Here are some rows, each followed by its group. Rows of different groups can look alike.
(-33 8 -31 5 41 -48 -1 18 -39 -32 -34 56 14 10 -4 -18 54 35
 -6 -44 -38 17 7 -26 7 30 -58 -39 -39 -8 -25 3 52 8 -14 43
 31 9 67 15 -5 27 16 -66 -66 64 -3 -35 -8 -1 7 -63 9 43
 43 9 55 -53) d
(-16 4 -3 -6 3 -11 8 -10 -9 -5 17 33 28 16 -38 -20 -14 -60
 -27 7 -18 -36 -27 -9 24 29 29 -29 -2 -16 -1 -16 -25 -56 -8 -22
 16 8 -44 -13 15 -7 -85 -31 15 -26 -35 -4 14 20 -18 -3 -4 -41
 -30 3 -18 17) e
(-24 -52 44 -33 50 -54 -18 -57 14 29 -6 -19 -3 43 -19 12 8 -1
 -37 22 -22 -52 -8 -5 -37 37 -52 -2 -31 -40 -31 26 44 9 12 -19
 42 -54 52 -10 -84 56 19 5 -16 -3 15 -10 22 -11 -3 -43 46 -9
 -16 26 -22 -2) e
(4 -28 13 11 35 -40 1 -20 23 -39 -20 15 -35 -24 -37 3 50 40
 16 15 -3 17 -11 54 -18 -28 -33 14 -42 -4 5 25 58 9 -15 28
 27 -7 49 14 35 6 2 9 -11 4 37 8 31 -33 39 10 30 38
 -2 -39 40 -63) d
(34 -34 -40 -16 -30 -3 -27 36 11 22 -37 -20 34 -13 20 11 -14 19
 21 22 -40 14 2 -1 27 -35 9 -39 20 24 -41 -26 -12 -5 -33 4
 -16 -12 31 -52 42 -12 -13 -11 -1 -2 -22 7 -32 30 31 7 -15 23
 -47 21 57 -42) d
(-38 -14 50 -30 47 -9 -23 -52 55 62 -13 -7 -50 16 24 -4 -4 -18
 -62 7 22 -46 10 -49 -12 77 -47 -7 -24 -46 40 32 -4 -29 3 -50
 26 -24 28 43 -26 21 -36 -32 15 11 -37 -11 81 17 -21 39 49 -46
 -22 -17 -45 29) f
(-29 22 -22 21 31 -90 3 18 11 -23 -4 21 -15 18 -55 17 57 14
 -8 -33 -8 20 -3 -8 -13 7 -31 10 -45 7 8 16 87 14 16 40
 45 8 -13 25 -24 37 1 -47 -57 64 40 -32 4 -25 -18 -18 45 46
 22 1 48 -7) g
(15 44 -41 60 -18 52 28 43 -68 -38 -13 26 53 -25 -35 27 20 -37
 28 -56 26 46 3 -5 16 6 5 -40 23 24 -13 -31 3 -14 40 41
 -31 38 -25 -3 17 -4 34 -11 -24 -7 -35 42 -6 17 -26 -44 -31 10
 14 44 47 17) g
(29 -23 17 -37 44 11 -9 -58 41 -1 13 -52 -50 30 35 -39 19 23
 -28 66 11 -15 6 -5 -50 -22 -27 12 -32 -15 -31 44 27 -3 -66 -25
 28 -29 1 -4 5 45 12 19 40 3 11 4 51 -22 36 6 43 -25
 23 -43 -42 4) e
(-39 12 27 7 5 -24 -2 -15 20 33 2 0 -25 2 -13 -12 18 28
 -44 -12 30 -40 41 -28 -14 51 -39 38 -43 -48 42 21 -11 -13 11 -42
 4 -49 -34 5 -21 23 -23 -14 -3 -56 -10 -20 3 1 -32 -12 27 -13
 -38 25 -40 38) f
(-7 -24 22 13 46 -39 -11 -25 -13 -2 -3 66 6 16 -23 -1 42 -4
 -7 -16 -18 -7 5 -6 -23 28 -31 -26 -46 -25 -24 -13 34 8 24 27
 36 17 47 2 -23 -23 6 -54 5 55 23 -20 49 11 -39 -22 36 14
 -47 -36 19 -43) h
(65 34 -41 48 -50 12 9 22 -31 -17 -38 46 65 -22 21 20 -5 -17
 44 -35 38 10 1 -1 20 -6 38 -30 42 50 -15 -29 -12 -34 17 52
 -25 60 -41 -17 37 -22 28 1 -2 4 2 53 -35 12 1 18 -41 33
 -10 14 33 -10) g
(-39 2 18 -6 3 7 38 1 -19 -10 -23 17 48 -19 0 -10 -36 -65
 -26 -8 -5 -46 19 -28 21 61 -15 -7 -8 -15 33 33 -41 -28 -13 5
 -3 2 -17 1 -10 -12 -15 -21 26 -10 -27 1 33 13 -31 6 -19 -43
 -23 24 -23 11) f
(-14 20 -27 44 -26 13 -1 10 -16 -34 -24 78 19 -30 4 44 -1 -20
 -14 -76 22 15 4 -24 23 -28 9 5 33 28 7 -25 11 -21 51 66
 -16 39 -18 -36 14 -8 25 9 -14 23 15 0 -10 -36 -19 -1 -31 21
 43 24 29 33) i
(-15 44 -6 34 3 16 1 -9 -48 -29 -26 53 2 -2 -47 7 43 -17
 0 -49 43 16 -1 8 17 -32 -7 38 -6 5 4 -29 4 18 43 30
 -13 -4 4 34 -36 -2 30 1 -28 -2 25 -11 14 -15 -6 -7 -14 -18
 1 39 45 -28) i
(50 17 -100 -1 -42 54 -5 58 -32 -34 22 6 39 -59
 7 61 -13 5 41 -22 -32 19 0 44 35 -23 45 -1
 43 48 26 -54 -37 -21 47 1 -72 44 -24 6 -12 -22
 46 5 -8 -5 -10 39 -13 -1 14 4 -33 30 50 28
 -26 -30) i
(6 29 -34 19 -18 30 -17 10 -49 2 13 5 5 -24 33 -19 15 30
 14 -10 25 37 -47 11 -5 -8 39 -3 31 31 24 -8 -26 28 9 -7
 -43 26 -27 -18 6 -21 15 38 26 -26 -29 -5 -24 6 48 -5 -33 32
 -16 29 6 6) i
(17 -13 -5 -16 -9 45 -64 -1 29 15 40 -39 -54 14 51 7 31 68
 -38 27 -27 -17 -20 4 -38 -59 6 74 20 -15 26 15 -2 24 -14 -43
 -27 -1 -24 29 -25 -5 -7 85 66 -33 25 -32 4 -63 40 -9 20 -12
 14 6 -22 18) j
(4 27 33 -10 2 31 -48 -32 13 -2 11 -22 -54 1 20 13 12 58
 -57 32 34 -33 -20 -4 -35 -69 -2 69 -25 -12 0 46 43 18 28 -38
 -35 -22 15 14 -44 -8 -18 54 35 -29 69 -50 -27 -12 26 -7 29 5
 7 -12 -2 27) j
(-6 -20 33 -30 -27 11 -36 -44 46 -2 -5 -65 -33 19 19 -56 18 13
 -42 73 -34 -30 15 -31 -45 -27 30 44 9 -31 22 46 -50 47 12 -54
 -17 -13 -37 16 -9 -11 -49 33 29 -53 27 -14 12 -4 74 32 6 -51
 -46 -7 -39 11) f
(-14 -11 -2 -1 6 -14 24 10 27 20 -26 0 32 -25 2 15 -43 -52
 -6 -31 55 -26 28 -19 30 35 11 32 44 -21 42 14 -35 -55 -29 -58
 -23 -5 -20 -52 29 18 -40 -23 21 -38 -73 40 8 15 -28 15 -13 -62
 -33 7 -59 12) f
(-57 -3 24 9 40 -29 7 1 22 54 -2 22 -3 46 -15 -29 -40 -44
 -4 -35 -29 -17 7 -26 11 14 -36 -18 -22 -5 20 -31 17 -15 -7 -15
 35 -10 -14 38 27 24 -29 -41 14 -12 -45 3 69 -15 -16 5 11 -11
 -17 -20 35 -16) e
(-18 -17 17 29 18 -42 22 18 15 59 -16 -13 -29 22 -5 11 7 -20
 -53 8 -2 -38 8 -40 19 52 -14 -26 -30 -42 2 40 -13 -32 -6 -50
 41 -43 -48 40 9 60 -3 -40 15 -14 -4 9 4 -26 -35 18 41 -10
 -22 -10 -28 14) e
(23 22 -31 50 -39 35 15 21 -34 -16 0 42 35 -8 -55 8 -39 -29
 14 -39 19 20 -4 -38 28 26 5 -2 19 7 -7 -19 4 -4 25 21
 -13 40 13 -21 -14 -17 4 -15 -52 23 -11 -4 4 -31 -49 4 -19 21
 5 51 28 24) i
(23 39 8 26 -64 36 21 14 -37 33 22 -17 12 -2 33 12 -39 -39
 -1 -11 30 14 17 -3 33 -9 55 0 71 18 56 -33 -56 -26 4 8
 -66 -28 -37 -19 -21 -19 16 15 38 -13 2 5 -41 -6 -44 -5 -48 -33
 19 52 19 52) j
(-28 -17 10 -16 54 -33 18 -16 45 40 -13 -12 -29 5 1 -45 3 16
 -31 6 -29 10 34 32 -36 -37 -36 -15 -57 -29 -34 14 32 34 -23 3
 21 1 64 32 20 22 -15 1 17 30 34 1 45 -6 0 -13 23 4
 -32 3 16 -38) h
(22 28 -7 10 -50 26 29 40 -23 26 42 8 37 23 12 5 4 -56
 7 24 28 -14 36 -41 29 12 66 -19 50 10 15 -15 -50 -49 -24 14
 -54 37 -42 -63 0 -60 -9 8 3 -12 -22 16 -47 12 -33 26 -53 -53
 46 33 -11 33) f
(35 6 -41 11 -28 24 -5 22 -43 11 -28 -23 15 -25 20 4 9 11
 44 -9 4 41 30 31 23 12 40 -54 25 55 -42 -54 -1 -5 -18 16
 -6 30 -3 -19 44 -66 3 -22 -13 18 -27 32 26 17 21 -13 -18 21
 28 10 27 -35) d
(-22 -42 -23 -6 6 -23 -26 -1 47 -22 23 -40 -7 -46 -14 30 54 64
 1 -11 -30 24 -17 14 -20 -52 -6 -19 -30 4 -25 54 17 43 -15 -2
 3 -28 65 60 -5 0 24 36 -13 38 32 -14 -26 35 39 -8 14 45
 13 -17 16 -29) g
(9 47 -19 7 -5 24 26 45 -44 -19 13 11 14 12 -21 20 -5 -16
 23 -40 43 21 2 -66 59 3 15 50 11 0 61 5 2 -40 30 20
 -12 29 18 -20 -12 -21 27 15 -9 33 -11 7 -19 5 -42 3 -16 -12
 32 38 15 -1) j
(-13 -65 3 -18 51 -53 10 -17 16 10 -31 -4 -53 -14 38 -12 26 38
 -15 8 -22 0 -33 -10 -32 -16 -46 21 -33 -22 -34 -13 40 44 1 33
 41 -51 74 33 35 40 15 -7 4 -22 14 -22 43 38 6 3 37 20
 43 -22 9 -33) d
(-10 -41 63 -46 24 6 -34 -54 44 53 27 -55 -9 33 31 -44 2 3
 -51 54 -16 -41 14 -11 -75 -12 -12 14 -24 -41 33 63 -1 18 -27 -67
 23 -65 18 35 -7 42 -28 12 34 -14 24 11 15 -37 35 -30 39 -8
 -51 -25 -33 19) e
(-9 42 -55 57 -27 4 -10 -12 -38 -21 -28 35 -1 -25 -27 52 6 -49
 12 -45 -9 40 -5 -1 16 -1 22 -24 37 60 -11 -13 -24 -4 36 56
 -25 44 -24 -23 18 -13 37 -34 -30 51 -21 23 9 15 1 8 -46 2
 -7 14 -3 -9) g
(20 46 -22 29 -39 44 21 59 -40 -11 -18 11 55 1 40 36 -27 -25
 34 -4 13 11 4 18 19 -3 43 2 69 31 3 -35 -36 -10 17 12
 -44 43 -58 -59 -9 -18 26 16 -50 -18 -21 8 -28 -18 -37 13 -27 -27
 22 51 51 39) j
(-40 -12 16 -6 28 -68 -16 -12 -36 -10 -8 62 -20 -4 1 16 3 2
 19 -42 -14 12 31 -2 11 17 -65 7 -40 -24 -25 -22 62 16 14 63
 39 26 55 3 4 9 15 -31 -66 13 33 -22 38 1 15 -65 45 35
 -22 -33 20 -13) d
(42 37 -15 3 -30 23 -6 12 7 0 -11 -58 -12 -26 57 -30 -13 26
 30 0 -26 13 -34 20 -24 -62 45 19 25 18 40 -31 -6 4 -6 -12
 -46 14 -1 -19 21 -59 44 28 18 0 18 -45 3 -25 22 27 -23 25
 25 -40 -10 1) i
(-19 57 8 23 -18 21 -12 33 -41 -8 -11 39 39 1 -33 40 -22 -30
 18 -12 21 2 -7 -3 37 -27 7 21 -11 10 9 2 -20 -32 50 45
 -6 12 -14 -2 -43 -70 24 -26 -40 21 8 -11 26 -22 -69 16 -26 2
 32 13 24 30) i
(20 46 -35 36 -25 14 14 46 -29 13 -7 25 11 -31 -22 24 27 -8
 26 -23 21 21 -43 -30 22 -5 14 3 17 18 24 -43 -1 -37 20 38
 -24 47 -10 -20 -20 -45 21 -45 -19 21 -14 44 -4 -19 -25 -24 -32 16
 40 27 21 -5) i
(26 -15 -16 -4 10 -9 -60 23 -18 15 -22 -44 9 -9 8 1 2 26
 49 17 -45 26 -6 36 3 33 -3 -53 23 44 -5 -58 18 20 -16 5
 11 10 -36 -34 47 -18 -31 -1 -17 -41 -17 5 1 37 16 -9 -4 7
 -9 -24 29 -19) d
(-33 -25 41 -79 25 -12 -12 -57 12 5 35 -50 -34 12 -11 -7 -22 55
 -66 39 -10 -31 31 -48 -29 20 -28 23 -26 -50 18 67 -21 13 -8 -65
 26 -61 16 59 -10 55 -56 30 78 -10 18 -25 -24 -20 31 -24 44 -59
 -20 -33 -32 -22) f
(-54 -8 31 10 46 -33 3 -46 15 7 -14 66 -8 2 -10 -16 54 -20
 -12 6 -24 5 36 6 -5 -7 -73 -17 -49 6 -57 -11 54 10 5 45
 41 37 44 -39 9 23 9 -18 -18 37 30 -33 59 17 1 -5 20 16
 28 -17 24 -29) d
(21 -24 83 -21 -13 18 -57 -32 0 -10 8 -64 -22 38 16 -49 -16 -6
 -25 23 -11 -54 -39 -23 -30 -93 30 51 5 -31 6 47 -16 32 -27 -78
 -11 -21 27 17 -8 5 -21 79 64 -36 20 -14 -23 -37 17 -12 16 -37
 -40 29 -65 25) f
(23 8 -74 53 -25 16 1 32 -53 -12 -46 20 56 -15 -19 1 -31 -3
 33 -36 -11 54 -1 25 31 -27 49 -11 21 28 -1 -42 -12 -19 11 36
 -30 48 1 -6 1 -53 11 -15 -15 18 -18 -10 28 4 -22 24 -51 43
 26 22 22 -22) g
(42 52 -18 28 -18 27 42 34 -56 -1 -49 30 55 13 -16 0 17 -52
 35 -50 -11 57 2 5 47 -9 9 -53 47 21 -13 -40 -4 -9 -15 34
 -16 61 7 8 31 -52 44 -33 -33 -3 17 54 -11 30 -23 -14 -39 16
 31 18 31 -50) g
(-22 -27 0 -3 -1 26 -31 -18 29 3 -33 -49 -45 -43 29 -5 55 58
 -13 33 2 32 -19 35 -10 -38 -18 35 -11 16 -14 17 11 11 4 -14
 8 -19 13 67 26 0 22 64 -16 18 8 -17 -35 -2 25 2 13 33
 12 -17 1 -23) g
(-23 -38 26 -83 36 -19 13 -47 40 -1 41 -52 -32 -3 -6 -75 -22 9
 21 37 5 -26 -23 10 -61 3 -26 7 -22 -9 -30 24 13 13 -10 -45
 22 -15 6 23 15 44 -16 40 67 -25 -15 -23 -2 -2 56 22 22 -5
 -57 -4 1 -26) e
(-13 -30 26 9 7 -37 2 -19 24 0 -1 -18 -43 8 -34 20 61 34
 -3 10 -24 34 -31 3 -10 -20 -32 4 -46 -22 -3 13 30 38 36 10
 17 -38 68 22 -27 31 32 -19 -44 34 44 -12 -23 1 16 5 44 51
 57 3 29 39) g
(-12 -33 19 -10 45 -55 -8 -14 47 4 -27 5 -42 47 10 -13 43 -16
 -14 14 0 -36 5 19 -41 27 -40 -4 -45 -2 -52 -8 43 43 -6 13
 52 -26 20 16 5 -10 3 4 -11 -1 -14 5 -3 9 0 -33 44 17
 -25 -22 9 3) h
(24 6 -55 38 -60 7 -13 22 -39 -27 -49 21 15 -34 29 -3 -11 -1
 44 -9 14 30 8 36 42 11 39 -46 28 53 7 -35 -1 3 3 6
 -45 24 -38 -4 30 -42 -11 -30 -21 -14 -16 -1 -7 26 22 -14 -32 15
 6 -8 44 -9) g
(14 39 -33 22 -23 44 32 54 -22 -51 58 -10 2 22 -32 6 5 -32
 32 -22 91 -17 -29 -12 52 15 16 39 9 26 17 7 -54 -38 -8 0
 -35 9 -50 5 -28 1 43 -1 -4 23 -12 -2 -14 -2 -63 23 -47 -32
 31 33 2 -2) j
(14 36 21 6 -17 8 27 29 14 -1 6 -11 8 17 -44 53 -16 -27
 -1 -23 -4 -24 -6 -17 38 38 42 36 21 -7 17 25 -10 -56 -4 -2
 -19 -7 -14 -3 -29 -42 19 -1 -11 23 23 -23 -31 -29 -16 16 -43 -20
 25 47 32 33) j
(-36 23 18 7 -17 -1 28 26 5 22 0 11 -18 -1 -17 -24 -19 -58
 -3 -39 31 -24 18 -24 22 80 19 22 -4 -6 11 36 -33 9 -14 -30
 21 8 -8 21 -66 13 28 33 3 -8 4 -6 -17 9 -37 31 -4 -37
 7 -3 -26 -5) f
(-48 35 2 10 3 -22 -3 -12 5 25 3 -2 -1 -15 -27 22 29 -16
 -7 -16 24 -24 19 -14 33 -6 -22 64 -28 -33 63 25 6 -12 25 -45
 -6 1 -18 23 -41 19 20 11 -7 11 33 1 -15 -43 -32 25 5 -39
 35 44 17 15) j
(34 33 6 21 -46 30 4 25 -19 -23 27 -27 9 -21 35 27 15 -4
 27 -35 31 23 -5 46 7 -36 59 26 63 51 24 -37 -7 -4 15 9
 -26 6 10 14 25 -16 28 33 27 -13 -30 18 -64 -24 19 40 -49 36
 85 37 17 -11) i
(7 -26 5 0 44 -71 8 27 2 1 -15 56 4 -19 -8 -14 -9 -30
 -9 -12 -48 2 32 -21 13 61 -50 -7 -51 -11 -12 0 40 -9 7 -7
 38 -8 35 -3 24 31 10 -49 -11 42 -13 -9 30 8 -28 -9 16 3
 -46 -4 51 -44) h
(45 59 -20 19 -35 16 17 5 -35 -19 30 -18 39 -36 37 91 -40 6
 26 -37 24 28 4 -17 34 -6 25 -17 51 32 19 -43 -41 -9 8 9
 -40 27 -48 -24 13 -34 16 5 25 -19 -43 -9 -53 -17 -1 2 -34 26
 68 22 32 6) i
(15 12 13 18 -26 48 20 27 11 27 -9 27 26 12 -16 8 -45 -75
 4 11 3 -49 15 -14 -3 56 10 6 23 19 17 -1 -62 -51 3 -38
 -16 20 -49 -37 -1 -8 -11 -36 -23 -67 2 55 7 43 -17 1 -30 -42
 -15 33 -26 13) f
(6 -18 1 -10 -9 7 -22 25 9 -14 23 3 -2 22 33 -15 40 73
 11 24 -13 47 -2 -13 -16 -59 -7 11 7 19 34 8 6 5 -32 22
 12 -23 48 16 -7 -1 34 16 33 -4 24 -40 -48 2 55 20 2 49
 21 -6 28 -5) g
(7 -13 -21 11 -5 -15 4 17 63 -7 25 -28 -31 9 7 -19 48 42
 6 22 2 11 -24 22 -36 -33 -14 -20 -9 2 -20 20 32 22 -15 -5
 14 -20 46 9 13 4 16 -2 -19 -3 12 -53 -3 7 38 35 18 47
 29 -2 -3 -23) g
(-31 15 5 -11 19 6 -3 23 13 -22 7 28 -20 -10 -5 29 34 7
 -24 -42 4 -8 -19 -3 23 -20 10 39 9 -14 40 43 22 -13 -5 14
 7 55 -7 5 -50 -27 42 -33 -11 19 16 4 -7 -19 6 6 1 -20
 -11 23 -1 10) j
(60 -9 -51 36 -35 9 21 23 -9 -17 -36 16 30 -33 21 -20 17 36
 46 -5 4 35 -28 6 8 -46 27 -31 24 44 -16 -56 -4 -1 -3 3
 -13 18 -15 -23 47 -53 32 -28 7 -2 -32 45 1 38 23 -18 -15 5
 -2 -2 13 14) d
(-23 -32 37 -31 42 -14 4 -20 21 -17 15 4 -51 9 11 -20 20 9
 -9 11 -45 -9 0 28 -21 -7 -57 -6 -19 -28 -35 -19 59 16 -26 -17
 24 -23 30 14 10 41 -7 1 56 -6 28 -18 45 -2 28 -21 42 21
 -11 -25 -26 -26) e
(47 5 -22 30 -8 -18 59 32 -18 -53 -29 42 30 -27 -27 23 -4 -45
 22 -37 -41 23 9 -17 32 5 10 -46 28 24 36 -9 2 -10 -10 60
 -11 0 7 -15 -16 6 35 -65 -35 57 -24 -2 -10 -6 -30 2 -24 33
 12 -9 45 -49) g
Which 4 groups are nearest to each row below, nearest first, going by the distance to the centre of the group?
(-41 48 41 21 -6 25 18 -15 16 -20 3 12 28 23 28 -17 -32 -26
 -21 4 -8 -30 2 -23 17 23 -42 12 -29 -40 -1 30 -12 -16 27 -24
 -1 -19 0 37 -25 7 1 14 -15 -28 2 -14 26 -26 -37 -28 10 -20
 -4 25 -97 35) -> f e j h
(-69 -33 56 -29 24 -19 -18 -39 50 27 19 -68 -38 62 1 18 -10 35
 -42 35 -3 -68 -25 -51 -42 34 -24 22 -44 -51 6 47 -19 9 5 -50
 38 -67 3 41 -9 21 -9 43 46 7 38 -15 -12 -21 21 15 47 -63
 -22 2 -47 44) -> e f h j
(-4 -44 5 -31 49 -25 7 -38 57 33 34 -25 -40 -16 0 -35 35 15
 2 39 -16 8 4 23 -53 -21 -51 -9 -29 -37 -39 -8 50 5 -6 5
 43 -18 30 25 19 2 -33 3 -4 13 30 -29 31 -12 43 -28 36 41
 14 -18 -29 -27) -> e h d g
(18 -22 -30 -26 -35 -5 -6 33 -6 7 -37 -40 23 -6 28 1 -15 14
 63 11 -12 16 2 0 -18 11 -7 -32 11 53 -12 -14 -27 20 -25 28
 -7 29 -29 -42 74 -15 -39 -27 -14 -29 -26 50 -7 9 12 -7 -32 14
 -31 -9 11 -36) -> d g i f
Which 5 groups are nearest to each row below, nearest first, going by the average distance to the group's rows?
(-10 15 37 -29 29 -12 -32 -51 24 -26 2 27 -7 -16 -68 11 -20 -36
 -54 -9 24 -52 -9 -43 -6 32 -33 32 -29 -54 29 40 -19 -7 -17 -40
 23 3 -6 19 -35 56 4 29 8 -3 -21 -39 19 -59 7 16 37 -43
 -34 22 -70 30) -> e f h j i
(-29 -51 30 -33 33 -33 -18 -36 20 17 37 -36 -33 4 -10 -9 -17 15
 -60 10 3 -58 25 -33 -23 29 -31 25 -49 -70 50 72 -13 26 -14 -58
 39 -56 52 21 -15 39 24 -14 27 15 21 7 -4 -9 2 43 39 -16
 -4 -24 -30 19) -> e h f j d
(-12 -33 -37 -30 35 34 -7 -20 31 40 3 -16 11 32 27 -78 20 37
 12 49 31 28 -14 18 -15 -19 -13 -27 -15 23 -39 7 -19 36 -10 1
 19 -22 57 16 32 5 -51 7 24 -13 6 -2 7 9 55 -4 13 3
 -25 -49 -4 -15) -> h e d g f
Which 4 groups are nearest to each row below, nearest first, going by the distance to the group's nearest row?
(13 -28 29 -17 1 18 -18 14 26 -9 30 -23 20 1 30 -19 15 31
 24 45 -29 28 -8 12 -17 -12 4 -12 -19 9 -69 -52 3 -1 -34 13
 17 -18 -6 18 17 -25 -16 19 -35 16 -5 10 17 29 66 -17 -16 17
 -45 -68 -19 -25) -> d g e h
Which 5 groups are nearest to each row below, nearest first, going by the distance to the centre of the group?
(28 37 -19 63 -26 -18 22 56 -19 2 -24 62 27 8 -30 67 6 -45
 -1 -74 26 21 -41 0 -5 2 43 -11 17 20 -15 -39 -14 -13 22 48
 -31 20 -43 0 -24 -2 54 -20 -30 40 26 41 14 20 2 -7 -11 18
 27 27 34 -9) -> i g j d h
(23 -44 11 -56 11 8 12 -8 30 5 -8 -24 -18 34 13 -50 -25 22
 13 18 -39 10 -2 28 -66 -41 23 -19 -3 19 -17 13 7 1 -15 -35
 -2 -9 28 -27 9 10 -57 -14 39 -4 -6 13 -25 11 40 -1 10 12
 -31 -6 -7 10) -> e d f h g
Which 4 groups are nearest to each row below, nearest first, going by the average distance to the group's rows?
(-79 -50 -2 -28 38 -41 0 -56 26 10 25 13 -27 -7 10 -8 -25 7
 -58 3 -23 -58 20 -28 8 32 -30 15 -34 -69 35 32 25 -34 -29 -34
 17 -24 -11 24 1 44 -3 -44 17 -5 -6 -37 18 -15 -10 32 41 -53
 -31 -30 -25 38) -> e h f j
Which 5 groups are nearest to each row below, nearest first, going by the distance to the group's nearest row?
(-77 -31 34 -75 45 -33 -52 -53 38 26 27 -43 -35 32 -29 12 -27 12
 -60 50 -8 -45 -14 -25 -81 34 -30 34 -30 -48 13 43 12 1 -3 -41
 47 -51 34 21 -35 49 -38 16 44 12 20 -6 27 -10 5 -33 44 -31
 -17 -37 -33 1) -> f e h j d
(-19 18 6 15 22 -42 1 -19 15 63 34 17 16 1 -32 7 -39 -47
 -9 -11 21 -37 27 -41 20 45 -11 0 3 -13 -14 24 -15 -33 -27 -13
 0 6 -38 -39 -17 17 -47 -59 4 -32 -30 -29 15 -2 -44 9 3 -45
 -36 -7 -74 12) -> e f j h i
(42 -37 -8 1 18 1 -5 -6 29 17 10 -23 -51 -2 12 -11 -4 41
 3 23 -23 44 -12 57 -16 -55 -42 -7 -23 14 -10 -14 35 44 17 0
 33 -11 24 39 17 -59 1 5 3 -13 -9 8 27 -11 71 6 10 52
 -17 16 15 -16) -> g d h e i
(55 5 -48 -6 -2 2 31 7 -34 26 -37 1 32 7 -3 -19 -10 27
 34 6 8 51 -38 29 -11 15 19 -49 12 50 -39 -53 -14 -12 -25 21
 -6 -16 -28 -25 64 -26 6 -18 -8 -20 -7 29 -17 42 20 26 -38 10
 14 -9 36 14) -> d g i j e
(-63 -49 14 -21 53 -32 1 -31 54 -2 -25 -30 -40 28 26 -21 -9 4
 -15 17 -7 -30 -41 25 -43 17 -50 25 -57 -17 12 47 29 11 -41 -5
 29 3 41 48 -9 22 -28 29 33 30 -1 -1 13 42 -1 19 68 -13
 0 1 -5 -27) -> h e d f g
(28 1 -27 -13 -18 20 -21 3 -2 14 5 -14 -19 -12 38 -6 40 45
 14 6 -18 32 29 -5 -18 -64 1 20 14 -8 -6 18 5 29 -26 10
 -11 30 16 4 -10 -21 43 30 44 -6 -5 -24 -1 27 42 -24 -8 22
 35 -7 -1 -48) -> g i j d e
(30 41 -5 19 -42 48 7 -5 -23 17 20 -39 42 -43 52 11 -49 -7
 5 -3 1 11 44 11 74 -16 29 13 71 38 -10 -45 -76 -56 19 16
 -74 19 -16 -41 -22 -51 7 7 24 -7 -39 17 -52 28 -41 7 -29 -15
 44 35 13 25) -> j i f g d
(-14 -44 27 -4 13 -40 -12 -30 -14 -15 24 -12 -64 24 -11 46 46 52
 -38 20 -25 3 -15 -5 -42 -56 -36 29 -37 -23 -5 36 16 41 22 2
 9 13 -1 24 1 7 12 41 -24 26 74 -28 -24 3 52 -2 46 40
 11 -18 -6 17) -> g j d e h
